(in the rows, 128 means zero)
One hidden turn or mirror swaps the rows below in pairs. Which row is each named row swapped with?
The rows were stretched afterwards, more along some directions than others.
Dib: [175 104 110 137 157 133 112 131  96  91 152 114 165 140 113 141 124  79
 136 149 124  95 124]
sunup: [123 141 153 116  85  99 100 111 178 123 128  88  85 151 172 130 129 157
 123 120 113 131 126]
Bine: [142  74 107  99 153 125 125 136 130 132 106 100 123 126 125 127 153  77
 158 139 126 142 123]
tokeg: [143 112 151  92  99  97  88  99 171 103  80  77 105 148 157 147 140 145
 143 145 114 122  95]
tup: [142 139 136 121  97 105 163 128 144 125 129 100  94 146 171 114 144 154
 131 131 132 138 103]
maf: [110 111 140 103 107 106 129 112 131 116 118  77 113 155 183 124 131 136
 126 134 133 145  98]
Suf: [127  98 120 146 113 117 121 110 158 123 113  97 121 135 133 138 147 109
 139 140 101 112 138]
lezun: [150  92 157  82 122  95  63  91 133 108  98 100 141 132 136 177 181 101
 127 103 121 113 135]
Febov: [161 151 111 127 118 124 151 154 143 132 123 108 127 106 141 136 159 154
 148 110 126 138 117]
Sabu: [149 108 120 145 120 122 101 144 107 132 140 127 143 110 110 109 122 102
 141 112 136 115 129]
nat: [171 122 134 136 122 123 127 119 106 105 137  95 150 137 144 152 174 106
 127 130 141 110 139]
dile: [147 137 140 133 131 128  73 126 113 135 127 133 137 119 130 106  99 106
 121 123 140 101 134]
ragab: [106 127 133 147 106 112 131 127 163 123 163 136 118 127 114 161 142 150
 112  87 122 139 130]
tupu: [127 117 100  93 169 138 100 139 140 144 100  92 135 143 102 152 142 121
 167 140 100 134 141]
fad: [129 132 110 117 129 110  83 102 118 114 104  87 136 136 125 106  96 112
 156 182 125 108 104]
punap: [107 131 129 150 100  94 110 113 132 116 143 148 104 114 135 113 106 137
 118 132 136 124  93]
sabib: [137 110 143 123 105 124 140 128 115 152 115 110 109 127 147  92 120 125
 144 109 140 113 124]
miba: [148 127 152 129 131 140  99 110 163 159 102 119  95 128 120 132 141 143
 125 120 133  95 136]
Dal: [117 150 138 161  81  78 118  92 128  75 162 121 132 140 106 150 131 148
 118 123 129 122  93]
Figom: [137 147 145 141  80 101 138 119 162 120 108 106  99 118 156 110 116 166
 130 128 132 122  93]
konuz: [137 100 136 140 149 151 119 125 102 131 111 136 150 151 119 101 108  88
 123 141 157  97 155]
bofe: [130 116 111  81 166 128 112 132 100 105 102  88 177 123 128 150 121  97
 140 151 119 142 106]
rudov: [133  81 121  82 176 127  99 119 127 112  91  82 149 149 116 151 121  83
 157 155 124 132 122]
fuvo: [136 122 138 137 113 104 120  93 103  76 146  90 142 172  99 150 139  99
 135 150 146 105 109]
vuk: [133 126 139  99 124 106 139 129 116 109 102 104 129 124 122 134 133 145
 141 130 148 138  90]
Domu: [126 120 147 139 139 120  83 115 121 143 113 137 116 135 126 127 128 100
 107 147 139  87 149]
zato: [152  93 161 118 130 116 105 101 140 102 119 108 143 142 145 177 147 136
 102  90 130 107 116]
Febu: [144 103 169 141 133 115  88  95 142  86 142 109 123 160 114 152 133  95
 109 150 145  87 126]
Lobib: [155 122 108  95 140 131 116 147 154 154  90  90  93 141 134 124 150 111
 155 135 106 126 149]
vuzum: [140 140 137  89 139 121 135  99 126 113 102  71 146 140 145 158 150 147
 134 133 119 123 118]
ver: [133 112 131 129 126 105 107  80  96  66 143  77 181 167 132 137 112 102
 143 159 126 118  93]
peb: [160 126 126 138 144 128  97  93  99 111 119  93 162 148 119 134 113 109
 137 170 131  74 122]
Zem: [137 115 120  99 145 141 110 107 127 139  85 102 140 153 140 133 131  98
 134 133 121 125 150]
ninu: [148 103 125  72 134 115  76  99 122  87 114  75 173 142 128 179 118 114
 153 120 112 156  92]
bomus: [141 105 144  85 100  77 117  98 140  75 116  66 132 148 130 184 162 141
 140 136 125 138  80]
lukot: [145 136 116  80 152 125  91 120 161 128 106  74 116 117 148 149 129 139
 139 161 102 144  99]
Laru: [134 101 139  98 139 122  67  82 100  69 135  89 187 171 103 167 112 101
 134 135 120 114 116]
maz: [132 137 130 162 125 125 116 124 144  93 153 118 145 128 111 168 154 151
 113 120 141 114 119]
Tuze: [204 117 132  52 135 127 103 128 131 110  95  93 138 126 167 143 125  99
 158 122 128 131 124]
tenop: [157 111 136 129 106  93 106 102 141  97 120 119 121 136 135 155 152 112
 141 134 123 113 110]
Dit: [102 124 119  99 139 141 134 130 119 153  92 131 151 129 149 109 120 131
 127 106  98 127 141]
kom: [136  84 107 112 160 138 129 148 135 123 136  95 175 111 141 162 152 120
 137 102 105 133 131]
komub: [118 131 115 153  99 135 156 148 148 154 140 101  98 151 149  85 104 138
 139 128 121 122 133]
Gim: [108 140 138 160 109 129 126 116 149 159 126 113 100 159 145  96 136 140
 123 119 132 116 160]
bugi: [140 111 150 114  94  82 113  90 154  81 116  86 125 137 148 167 148 126
 138 135 112 121  92]
fogob: [108  92 114 134 128 113 135 111 105 106 152 108 148 136 107 145 128  99
 144 118 134 135 115]
zov: [128 125 130 112 140 152 111 123 160 164 109  93  97 153 146 105 124 145
 135 141 114 105 146]
ludir: [141 144 143 152 101 114 144 138 145 119 153 115 124 124 145 160 169 152
 115  92 139 127 139]
Buvot: [169 129 124 103 155 147  93 131 100 131 123 134 151 126 145 114 120  99
 135 134 122 108 124]
pap: [137 116 163 135 120 105 109  91 128  54 155  94 162 158 112 175 134 125
 115 130 135 106 109]
riz: [133 131 118 111 160 110 111  99  74 102 144 101 169 151 134 163 156 118
 132 160 130  99 120]
kazer: [ 84 120 151 177 109 104 115  92 126  89 146 112 141 146  84 151 130 142
 106 126 143  96 110]
Kamiv: [170 112 140 138 129 121  88 113 154 115 120 122 126 126  95 147 110 116
 146 130 125  72 145]
dasab: [127 115 156 137 108 102  88  70 119  99 140 124 144 156 150 150 115 117
 103 123 119  97 133]
Pizi: [130 115  96  95 160 123 124 137 141 160 100 102 111 116 144 124 131 115
 149 140 100 129 120]
monek: [134 125 130  80 127  88  90  89 162  93 102  59 129 131 137 201 166 156
 133 113 105 141  85]
rore: [126 131 134 101 107 111  86 134 159 111 126  70 128 144 144 139 108 136
 141 118 111 152 119]
zam: [135 127 150 147  97  81 114  87 131  69 142 110 128 146 123 171 148 129
 118 135 154 122  99]
Ker: [151 105 177 111 130 116  48  86 126  95 111 129 148 148 102 172 125 103
 100 120 134 105 137]
kete: [168 132 163  69  92  83 103  98 129  88 114  78 130 135 154 158 141 144
 141 124 127 130  74]
kasas: [123 138 143 157  83 108 132 123 153 120 154 143 110 113 135 133 143 155
  94  95 132 119 115]
donu: [163 107 134  98 156 119 101 121  70 103 124 125 181 133 114 160 136  85
 125 106 140 115 127]

monek swaps with zato
pap swaps with sunup
ludir swaps with bugi
Buvot swaps with tupu
Pizi swaps with donu
Kamiv swaps with Tuze

One hidden turn or mirror swaps the rows below in pairs. Which row is each named row swapped with?
The rows were stretched afterwards, more along some directions than others.
movef: [ 85 138  65  91  80 107 141 117 145 118 125 139 144 144 157 104]
Mip: [192 121 133 140 134 129 120 106 142 116 100 139 127 113 128 106]
dis: [128 118 123 143 138 110 135 141 123 133 150 110 118 139 136 138]
Bofiv: [134 107 114 111 127  98 140 131 125 117 128 100 123 132 135 130]
vin: [201 127 152 139 152 135 128 112 140 118 108 149 126 112 121 111]
zini: [125 104 126  91 126 155 115 136 147 130 105 155 139 104 144  89]
kes: [184 140 152 136 126 169 115 141 117 142  98 113 135 108 127 137]
dogu: [142 107 122 126 130 113 142 129 119 119 122 107 125 127 130 143]
lomi: [154 131 116 159 121 148 107 130 156 145 133 145 125 143 147 129]
Folut: [188 126 130 121 138 123 129 100 143 111  89 130 128 111 134 105]
mol: [ 81 153  71  86  89 119 135 133 144 129 122 129 143 134 162 109]
bilez: [199 117 124 142 131 150 127  99 151 118  99 146 134 107 130 117]
tem: [134 109 126 106 116 173 116 139 151 141 105 148 145  91 146  99]
Rolag: [ 85 100 104 129 106 154  98 164 117 126 131 127 127 150 137 128]
moliz: [131 126 102 142 103 120  93 163 137 132 124 101 133 107 121 154]
sumir: [135 143 125 123 112 137 120 144 105 129 122 151 140 103 116 100]
bekep: [140 101 121  88 129 155 125 124 145 132  95 145 129  95 145  88]
Nikiz: [ 85 102 108 131 111 159 106 167 119 126 125 127 123 156 140 113]
tubog: [167 124 115 156 120 148 105 127 143 147 136 150 119 138 146 142]
tetef: [129 155 120 119 107 147 116 143 111 138 115 140 149 102 124  93]
kidin: [124 128 115  93 140 131 130 128 109 110 119 115 120 161 131 138]
muro: [165 125 160 140 141 114 135 148 122 135 146 157 127 103 119 115]
fibug: [136 105 121 133 124 106 139 134 115 121 137 110 116 136 132 135]
fopak: [198 124 128 124 138 131 120 104 147 117  93 125 142 107 125 113]
gumo: [ 92 142  73  84  91 105 145 129 148 114 113 121 148 144 160  97]
Dez: [147 133 148 113 166 120 129 151 116 142 127 136 153  92 110  81]
geda: [128  97 132 106 139 163 122 129 143 128 107 150 134 104 143  90]
Nezu: [137  88 126 103 125 159 121 120 141 131 105 169 137 107 146  83]
gikid: [101 147  61  93  77 135 129 137 152 131 116 131 149 125 163 120]
kire: [140 132 115 155 125 143 112 126 153 141 138 139 107 148 152 135]
kovum: [ 99 151  70  83  96 114 144 127 139 116 122 126 150 139 155 103]
milud: [ 96 133  55  95  71 122 133 128 138 117 119 129 148 143 159 107]
Fabep: [124 131 151 127 162 109 118 141 119 123 122 126 149 104 112  87]
lum: [136  93 124 112 117 167 120 123 138 129 101 155 136  96 142  85]
rov: [156 118 154 147 133 127 136 146 123 140 146 157 121 102 118 130]
bevod: [125 154 118 118 111 146 123 153 110 142 117 136 144  99 123  81]
Nesi: [ 89 107 108 142 111 158  99 156 118 133 137 126 126 158 142 121]
goke: [108 127 126 120 146 138 138 129 129 111 119 123 115 172 135 130]
leko: [132 146 119 113 103 151 117 146 108 138 111 141 150  95 123  87]
Pakeg: [148 105 116 137 125 125 143 131 127 128 138 115 137 126 134 133]
kanif: [152 120 158 158 129 119 129 139 129 134 147 155 124 109 118 131]
nadod: [ 76 104  90 129  93 155  97 161 122 124 125 123 128 154 145 122]

Bofiv swaps with Folut
muro swaps with kire
Mip swaps with fibug

One hidden turn or mirror swaps the rows below in pairs. Which row is each named row swapped with?
The rows were stretched afterwards, more along some directions than others.
vitev: [ 99 148 114 123 115 144 136 115  97 112 104 134  90 156 104 133 105 146
  93]
sidun: [119 108 135 124 148 112 130 145 135 157 131 104 137 134 157 134 141 111
 122]
Kir: [ 94 128  75 137 119 119 111 115 127 141 121 108  72 150 135 129 109 172
 141]
fes: [101 127  81 141 120 115 109 110 126 136 124 112  80 138 139 131 114 167
 149]
gufus: [151 115 176 142 138 142 147 143 143 137 126 102 155 118 128 102 137 105
 119]
Nalu: [ 93 124  77 136 114 116 110 120 133 134 120 110  77 149 137 132 115 175
 137]
zamal: [126 107  95 119 122 124 117 118 118 122 129 136 110 118 140 117 141 134
 163]
lelo: [112 106 122 118 146 119 130 146 129 156 129 107 130 144 162 127 138 122
 118]
luzeg: [114  78 143 145 152 123 109 156 137 133 103 105 118 116 126 151 121 138
 126]
rine: [103 119  73 148 131 106 109 121 120 141 121 112  74 140 139 135 121 158
 148]
tav: [105 137 120 128 125 139 137 112 100 108 104 133 104 145 109 131 108 137
  98]
rano: [130  87 143 144 152 153 117 130 115 122 139 131 145 100 169 132 123 101
 114]
mase: [146 109 179 143 138 133 141 143 148 143 129  94 156 114 114 101 136 111
 126]
zitof: [ 92 131 116 124 115 152 127 123 105  95 104 135  91 153 131 139  95 151
  82]
sak: [128 118 118 146 156 133 148 106 122 141 119 132 168 125 143 115 148 126
 178]
Tamat: [130 130 123 139 157 130 153 116 124 134 114 145 172 127 144 116 146 122
 170]
gan: [116  76 142 146 161 116 111 150 136 133 101 103 116 125 129 148 128 137
 132]
fuge: [126 136 118 168 138 152 140 119  98 100 123 139 110 133 170 116 134 139
 123]
sugi: [137 129 144 145 158 130 150 112 119 141 128 134 179 115 150 118 148 110
 171]
mene: [ 92 135  74 138 127 119 111 117 120 141 134 115  71 138 135 133 114 161
 140]
fev: [132 126 133 139 154 131 149 115 123 141 125 139 175 129 150 114 151 119
 166]
Tatu: [148 115 176 151 153 141 143 146 128 128 123 101 162 113 135 112 135 104
 119]
pok: [125 119 128 146 168 129 144 112 123 145 124 132 176 133 148 121 151 118
 169]
livi: [149 109 176 143 136 134 146 147 140 132 126 104 159 105 125 118 143 110
 117]
virok: [151 117 179 145 144 135 147 147 130 135 125 107 163 106 125 106 140 102
 119]
ris: [ 92 142  73 145 127 118 113 107 120 131 120 118  75 145 133 136 109 167
 145]
fiti: [109 144 162 140 156 130 172 136 106 121 101 142 141 186 141 127 129 130
  99]
Nekag: [103 129  80 148 127 113 104 112 118 138 122 112  81 140 141 132 112 162
 151]
buf: [111  95 119 121 140 115 119 137 128 171 135  96 120 137 156 129 135 121
 121]
Git: [ 96 123 111 127 115 150 132 116 110 102 104 137  99 146 120 131 103 154
  92]
Sol: [107 125 126 132 131 138 131 110 100 113 112 137 105 140 115 140 113 128
 106]
pano: [ 94 131 108 126 120 146 132 109 106 109 109 129  95 146 111 130 105 148
  97]
tuza: [127 110 133 144 145 133 145 123 129 137 124 139 174 120 155 113 142 121
 159]
kun: [ 84 131  78 136 119 123 107 125 122 123 112 115  72 158 150 142 105 174
 122]
zoror: [ 98 144 122 119 123 150 144 116  98 115 109 135  95 146 110 138 108 137
  90]
voka: [123 117  97 114 115 126 123 119 124 121 133 135 113 110 133 122 140 132
 160]
rur: [125  90 150 139 152 157 121 128 122 122 141 120 140 105 170 130 121 105
 105]
zeme: [152 120 182 140 138 133 134 144 138 138 127 103 154 110 114 113 144 108
 126]
Fosat: [ 99 125 111 127 120 140 131 118 103 110 102 131  97 145 111 130 107 148
  95]
bori: [120  84 128 139 153 148 120 117 122 129 148 118 131  98 161 129 117 104
 111]
todig: [131 126 150 145 159 135 147 117 120 139 123 127 181 129 160 114 141 109
 164]
Gano: [149 113 178 145 144 139 146 145 140 133 125 105 159 111 127 108 140 108
 118]

fiti swaps with fuge
voka swaps with luzeg
gan swaps with zamal
sidun swaps with rano

